Named moves (each a turn or a mirror), then the moves between two rows, first move first; the first pair answered:
Gasir:
[ 25.2   8.9  14.2 -36.1   1.4  -4.9  -3.0  12.5  15.0 -11.5  -3.1  26.2
 -10.6   4.4 -12.5   7.0  28.0  20.2   6.5   2.1  12.2   1.7 -22.9   7.3
   9.3] -> [-19.3 -48.3 -10.9 -16.9  -1.6  24.1  -4.2  -5.5   7.1   3.3   5.3  15.8
  12.8 -13.4  -6.2   0.2  -3.5  -3.8  -7.9  13.7 -11.0  16.9  -8.9   5.3
  19.4]
[-15.3 -18.1  16.9  10.4   3.1   5.0  -2.4  17.9  21.8  18.0  -0.6  16.0
   7.1  -6.3  -5.6   5.7  -1.4   3.3  -7.5  10.7  -1.8  15.4   2.3   2.4
  21.2] -> [  0.1   2.9  24.4   4.5   6.8  -4.4  -1.8  22.2  25.7  15.3  -2.7  23.1
  -1.3   2.6 -10.3   7.2   6.7  11.3  -3.1   5.5   4.9  10.6  -5.5   1.1
  16.9]
[-15.5 -15.3  -0.9   6.0  -4.6  13.8  -6.0  -5.5  -0.3  15.6  -3.4 -15.5
  -8.3  -0.1   7.5  -1.8  -8.6 -20.4 -10.5  11.0   9.8  19.3   1.9  -4.8
  -1.5] -> [  8.3  18.6  15.8  -6.8  -3.2  -2.7  -7.4   3.9   4.4   8.7  -7.1  -6.5
 -20.2  12.1  -0.6   4.7  11.6  -6.7  -1.4   3.8  23.5   7.8  -6.9  -7.4
  -9.1]
[ -6.8 -24.2 -23.8  12.6 -10.5  -5.6   3.1  -1.3  17.4 -10.0  10.5 -26.8
  16.4 -21.2  -3.2   8.7  -7.6  -8.1   2.8  -7.3 -12.6   2.1  18.4  10.3
  10.8] -> [ 23.7  16.1  -7.3   1.6  -5.2 -26.2   4.3   9.5  24.3 -21.1   0.4 -19.9
  -1.0  -5.4  -9.0  14.4  14.4   7.9  12.1 -16.3   2.1  -8.9   9.3   9.3
   1.2]
Dosi:
[ -4.2  43.0   5.3  -3.7   7.9   8.0  -5.7   7.2 -15.7  -6.2   8.6   1.2
  -5.5  11.0  -5.5 -13.8  -6.1  -1.7   0.1  13.2  -3.3 -13.7   8.9  11.6
   6.5] -> [-29.3   2.3  -1.6   3.1  -5.0  30.3  -6.4  -5.4  -4.5  11.1  10.1  -8.0
   0.6  -3.0  -8.0  -6.3 -14.4  -8.9 -14.5  20.8  -4.2  -0.2  17.9   8.9
   9.4]
[  7.8  25.8  -6.5   3.9  11.2  -5.0   1.9  13.1   2.7 -11.3  -7.1  -6.6
   2.2  -0.9   1.5  -8.0  -4.1   0.8  21.2 -10.8 -11.5 -15.6  -4.7  11.9
   7.9] -> [-17.5 -16.6 -14.2  11.8  -1.8  13.2   0.1   2.7  15.5   6.3  -4.4 -15.2
   8.7 -17.0  -3.2   1.2 -13.9  -7.5   5.8  -6.5 -10.6  -2.0   4.9  11.0
  10.7]
[ 18.9  62.0  21.8 -19.0   6.6 -11.8   5.3  18.8 -37.8  -2.4  -6.9  31.5
 -11.5  21.2  18.7 -16.4  18.2  22.3  15.0  15.3   9.5  -1.0  -7.6 -23.0
   9.2] -> [-40.7 -40.3   5.9   2.7 -25.7  40.4   4.9  -8.7  -7.5  36.6  -0.2   9.3
   2.5 -15.3  14.4   1.4  -1.1   6.0 -21.0  33.2   9.6  29.3  14.0 -26.0
   8.7]
[ 14.4 -14.0  10.4   6.8 -19.8  16.9  15.5  -3.1   8.2  23.9  11.4  11.4
 -11.7   7.1   0.5  -4.9  11.8  22.1  10.3  -7.3  10.5   4.5  -9.6 -15.9
 -21.8] -> [ 21.0  -6.1  10.7   1.4 -16.0   9.6  16.9  -0.3   5.5  18.9   8.9  16.1
 -14.7  13.6   3.8  -7.9  15.5  26.0  14.1 -10.6   8.7   1.4 -13.8 -16.6
 -24.6]
Zezi:
[-17.1 -22.3   8.4  -3.0 -19.8   5.6  -1.8 -24.0  22.3  26.7 -16.4  -0.5
  -7.3 -11.6   5.6   7.4  23.6  13.2 -16.9  17.3  20.5   0.1  10.4 -15.2
  -6.0] -> [-33.6 -28.1  -7.1   0.0  -8.2   8.5  -0.1 -28.3  -9.9  19.1 -12.8   3.9
   9.1  -7.8  22.2 -16.0   1.9  -4.0 -13.2  29.8  -1.6  -0.2  12.6 -17.0
   7.3]
[-10.4  -2.5   3.8   4.4   0.2  -6.7  -1.0  -0.7 -30.3  -2.4   1.3  14.1
   6.4  -8.9  12.9 -12.2 -15.1   0.1  10.4  12.8  -8.3   8.2   9.1  -2.7
  10.2] -> [ 11.7  25.8  15.1  -4.1   2.1 -15.6  -0.3   7.3 -23.2  -8.5  -3.2  17.5
  -1.8  -3.8   9.0  -4.4   3.0  10.3  14.6   5.3   4.5   2.1   6.5  -5.0
   2.9]
[ 19.9  17.7   9.0  -9.6  -3.8  -5.3   0.2  -0.9   4.2  10.9  -2.6  -2.8
 -10.7   7.4  -1.6   9.2  13.4   7.8  -1.6   6.3  10.0  -5.2  -4.4   1.2
  -4.0] -> [  5.6  -8.1   2.3  -2.5 -11.2   5.4  -2.5  -8.2  13.9  20.3  -1.4 -10.3
  -4.9  -3.2  -4.5  17.2   9.2   5.7 -11.4   9.9  10.0   2.2   2.1   2.3
  -5.7]

Between the rows of a pair lie 2 to 3 moves.
[  7.8  24.8   8.2  -8.9   7.4 -13.2   8.9   8.1 -42.8 -30.0  -9.4  20.5
  10.3  13.4  -3.7 -22.6  -4.3  -3.8  17.1   0.3 -16.6 -12.4 -12.8  -7.3
   8.4] -> [ 19.7  37.7  16.9 -15.5   2.6 -17.8   6.0  13.3 -27.3 -25.7 -13.7  18.0
   0.2  13.9 -11.0 -11.7   9.3   6.7  15.0  -7.5  -5.3 -14.9 -15.3  -7.1
   3.7] : Gasir then Zezi
[-29.6 -33.8 -12.3  21.1   2.4  25.5  -6.4  -8.5   9.9  37.7  -0.3   1.6
   4.3   2.4  -2.8 -11.5   2.5  -1.9 -26.7   1.7  23.0  13.4  -7.2   8.1
 -12.0] -> [-11.5  11.3 -15.6  13.0  29.7  -0.6  -4.1   3.5 -39.0  11.3  -0.2  21.0
   9.6  24.5  14.2 -37.5  -7.6  -6.1  -5.2   7.0   4.3  -0.6 -14.5   7.2
  -1.7] : Zezi then Dosi
[-34.0 -24.6 -16.6  -1.6 -17.8  -6.7  17.7 -31.3 -48.2  17.1   6.5  18.9
  25.6 -16.0  21.5 -29.6 -34.8  -3.5 -25.2  26.1 -20.8  24.3   5.6 -14.4
  15.9] -> [ 20.5  25.1  36.1 -24.3 -35.6 -27.7  18.6 -13.6   8.1  29.5  -8.3  26.5
 -18.7  -8.5  -5.1  11.9  30.7  41.4 -25.8   7.2  32.6  22.4  -7.1 -22.4
  -6.9] : Gasir then Dosi then Gasir
[-1.9 -9.2  6.5  0.2  3.1 -3.6 -0.7 -3.1 28.8 -7.4  9.5 -9.7  5.5  1.5
 -7.7 21.2 12.5 10.2 -5.0 -7.6 18.1 -1.0  3.2  4.4 -5.1] -> [  6.2  17.7   0.9  -5.7  19.0 -17.7  -0.9   4.2  -0.8 -24.7  10.2  -1.9
   8.2  12.2   3.5   0.0   3.0   5.2   7.0  -7.6   5.4  -8.7  -1.2   7.1
   2.6] : Zezi then Dosi
[ 60.6   6.0  -9.6  -5.3  -3.8  -8.4   1.9  14.5  16.0 -18.0  10.4  -2.0
  11.8 -45.0 -22.1  22.3  14.8  -0.6  20.9 -47.9 -21.5  -8.3   9.8  33.6
  -9.1] -> [ 28.2 -28.3 -34.0   4.9  -1.9   8.7   1.4   2.3  -4.3 -14.7  16.1  -4.3
  31.5 -52.4  -9.4   9.5 -14.8 -18.6  14.4 -33.5 -42.2  -2.0  20.2  34.5
   0.7] : Zezi then Zezi
[  7.8 -14.8 -10.2  13.2 -11.7   7.7 -11.1   7.2  20.8  -5.2  -3.0 -19.1
  15.2 -17.3 -42.7  34.7  -2.1   9.7   1.0 -11.7   4.6  -6.7 -11.6  27.4
   2.0] -> [ -2.3  -8.8 -29.0  14.9   2.9   1.7  -8.2   6.5 -23.0 -18.3   1.7 -11.8
  32.4 -11.2 -24.9   6.3 -26.8  -6.5   8.3  -1.7 -20.4 -12.6 -11.4  28.8
  15.1] : Dosi then Gasir then Zezi
[  5.6  -9.2  -5.8 -13.2   2.4 -15.2   8.1  -8.8 -33.2  -2.9   1.3  15.8
  -3.3   9.0  24.7 -25.9  -8.5  -4.2  -9.1  12.6   3.5   8.7   2.8  -9.0
  -2.6] -> [  1.9 -30.5   4.8 -12.8 -15.4  -3.6   7.3 -13.4   5.3  14.9  -1.1   4.8
 -10.9  -1.3   8.1  -2.8   7.8   4.6 -18.0   6.7  24.1  17.7   6.7  -6.6
 -12.0] : Gasir then Zezi then Dosi
[-20.9   1.1  -0.4 -10.9   2.0  -3.7   3.5   5.6 -44.9   5.4   4.5  28.5
   7.4   5.5  23.5 -28.5 -18.2  -2.6  -2.7  14.7  -4.7   7.6   3.1 -15.5
  12.4] -> [  4.7  12.3  31.8 -22.7 -16.6  -7.8   4.0  10.5   0.3  18.4  -5.1  22.5
 -18.0   6.3  -0.1   3.3  19.2  23.4  -9.8   1.1  29.8   8.7   0.4 -15.0
  -4.2] : Zezi then Dosi then Gasir
[-10.2  -8.0  10.9 -14.0 -19.2  10.2   1.7  -1.0   7.2  28.9  -3.3  -7.3
 -13.0 -10.7  -8.3   8.8  -4.1  11.3 -33.0  20.2  12.0  21.6   8.8  -7.4
 -12.9] -> [  6.0  36.9   7.0 -22.2   6.0 -14.1   4.1  12.5 -35.8   3.0  -4.4   9.4
 -11.7   8.4   6.9 -15.2 -12.0   7.1 -15.1  20.2  -3.0   7.1   1.4  -7.4
  -2.9] : Zezi then Dosi
[ 17.6  26.7  32.8 -27.7  -3.3 -15.2  13.7   1.1 -29.6  13.8  -9.4  37.6
 -23.2  21.9  14.8 -22.6  25.2  10.7   2.8  27.2  22.4   2.1  -4.6 -30.4
   2.3] -> [  2.8  19.5  14.9 -20.3   6.7 -11.5  11.5  -3.6 -54.5   5.1  -3.0  37.3
  -8.3  20.4  26.6 -37.0   0.8  -4.3   5.5  32.6   1.4   1.2  -2.7 -28.1
  11.8] : Gasir then Dosi
[ 27.7  22.4  25.0 -16.3  -5.1 -10.9  11.7  22.5   2.7   9.5 -11.3  31.3
  -2.2  13.9  14.0  -0.6  27.5   8.1   2.1  11.2  20.8  -6.6  -2.4 -16.4
   3.3] -> [ 14.6  17.6  11.1 -13.9   6.3 -10.3  14.3  18.3 -27.6   3.1  -6.7  36.3
  10.8  18.6  26.5 -18.7   7.7  -4.8   4.1  23.7   2.5  -6.9  -2.8 -18.8
  12.0] : Dosi then Zezi then Dosi
[-31.6 -46.6  -9.8  11.0  -5.5  22.3   2.9 -15.4  -2.5   6.0   7.2  -2.6
  18.3 -17.0   9.1  -6.5 -23.6 -14.7  -9.2  10.3 -14.5   5.8   1.1   7.4
  13.5] -> [  8.8  26.7   4.3  -8.8  17.5 -17.8   5.1   7.5 -38.0 -21.4   0.9  25.6
   8.4  10.4  18.4 -26.8 -10.3  -5.5  18.6   8.3 -17.7 -13.4 -13.7   3.7
  15.5] : Zezi then Gasir
[-26.0 -28.6 -22.2  -7.7   8.6  -5.6 -14.8  10.4 -18.3   3.4   8.7  10.9
  14.9  -2.1  11.6 -31.3 -21.2 -46.0 -12.6   5.2 -20.4   0.0   8.9   3.3
  11.0] -> [ 23.9  28.0  16.6 -26.4   1.0 -33.9 -12.8  27.0  19.3  -0.7  -2.4  16.4
 -18.7   7.9 -13.3  -1.7  27.5 -11.5  -4.7 -19.5  18.8 -12.7  -5.8   4.8
  -9.7] : Zezi then Zezi
[-25.7 -23.0   9.1 -19.9 -19.7 -11.4   1.9 -19.2   4.9   8.4   9.9 -16.2
 -11.0 -10.7 -19.3   6.9  13.9  -5.8   1.4  -6.8   6.0  41.4 -11.1 -10.8
 -14.7] -> [-13.3 -11.3  13.0 -20.3 -18.7 -15.0   1.8 -14.9  13.2   2.2   8.8 -18.6
 -15.0  -6.1 -24.9  13.5  21.2  -0.3   4.4 -12.7   9.9  36.3 -13.9  -8.2
 -18.8] : Dosi then Zezi
[ -9.7 -19.7  -0.6   5.1  -9.1  10.7  -0.5   2.8  14.5  10.6   8.8 -14.4
   3.8  -9.1  -3.9  13.7   6.5   1.6 -10.4  -3.7   9.9   5.6   7.7   1.5
  -6.5] -> [-17.9 -19.4 -14.0  10.4  -0.1  11.1  -1.4  -2.4  -6.6   3.0  11.3 -12.5
  14.8  -7.9   4.8  -0.6 -12.2  -8.0  -4.5  -0.3  -5.2   3.5   9.0   1.4
   0.6] : Dosi then Gasir
[ 22.9  31.3  -2.1   2.0   4.9 -13.3  -4.8   6.4  33.5 -28.0   1.4 -21.8
   2.4  -7.3 -19.0  18.9  10.5   4.4  11.3 -40.9  -5.8 -18.3  -4.3  21.1
  -8.0] -> [ 12.8  14.2  -2.4   5.8  -5.6  -4.2  -5.0   1.6  47.5 -14.4   1.9 -25.4
  -2.9 -14.7 -24.0  26.3  14.5   6.9   5.0 -39.1  -1.6 -11.8  -2.1  19.1
 -11.5] : Dosi then Gasir then Dosi
[-19.4 -31.7   6.5   3.2 -11.1  15.8  -5.6  -5.7  -5.5  18.5   8.8   7.8
  -8.6  -7.9   6.3  -1.1  -1.1   3.1  -6.0  27.3   3.1  10.1   1.0 -19.2
   9.2] -> [  3.6  -8.6  20.3  -1.9 -14.4   6.3  -7.1  -1.1  18.4  17.6   2.3   5.3
 -19.9  -3.5  -3.4  16.3  20.1  18.0  -2.6  14.4  17.7   5.5  -2.8 -15.1
  -3.7] : Dosi then Zezi then Dosi
[-15.3 -33.9  -2.1  20.2 -22.8  12.7  -0.8  -8.8  -5.1  25.8   0.2  -1.6
   5.5  -5.3  -0.4   1.9  -9.1  -3.4  -7.5   8.7  -0.8  23.3  13.2  -6.6
  -5.6] -> [ 23.2  13.6  20.0   5.4 -18.4 -12.0  -1.8   5.9  14.3  14.6  -6.7  -1.1
 -14.2   4.3 -12.2  14.1  19.9  15.2   3.8  -9.8  15.9   8.9   1.2  -1.7
 -16.2] : Dosi then Zezi
[-27.1 -34.3 -14.0   7.2  -3.3  11.6   8.0  -7.4  -3.1  16.9  -3.2  13.8
  -5.9 -14.0   2.5  -6.9  -4.9   1.3 -15.8  30.1   3.5  15.3  19.5   7.8
 -13.3] -> [ 11.3  12.1  11.1  -5.9  -0.9 -10.5   7.7   4.6  14.6   8.9 -12.9  18.1
 -26.2  -1.1 -10.8   9.1  27.8  23.7  -6.4  15.4  26.3   6.2   9.0   7.5
 -23.5] : Zezi then Zezi then Zezi
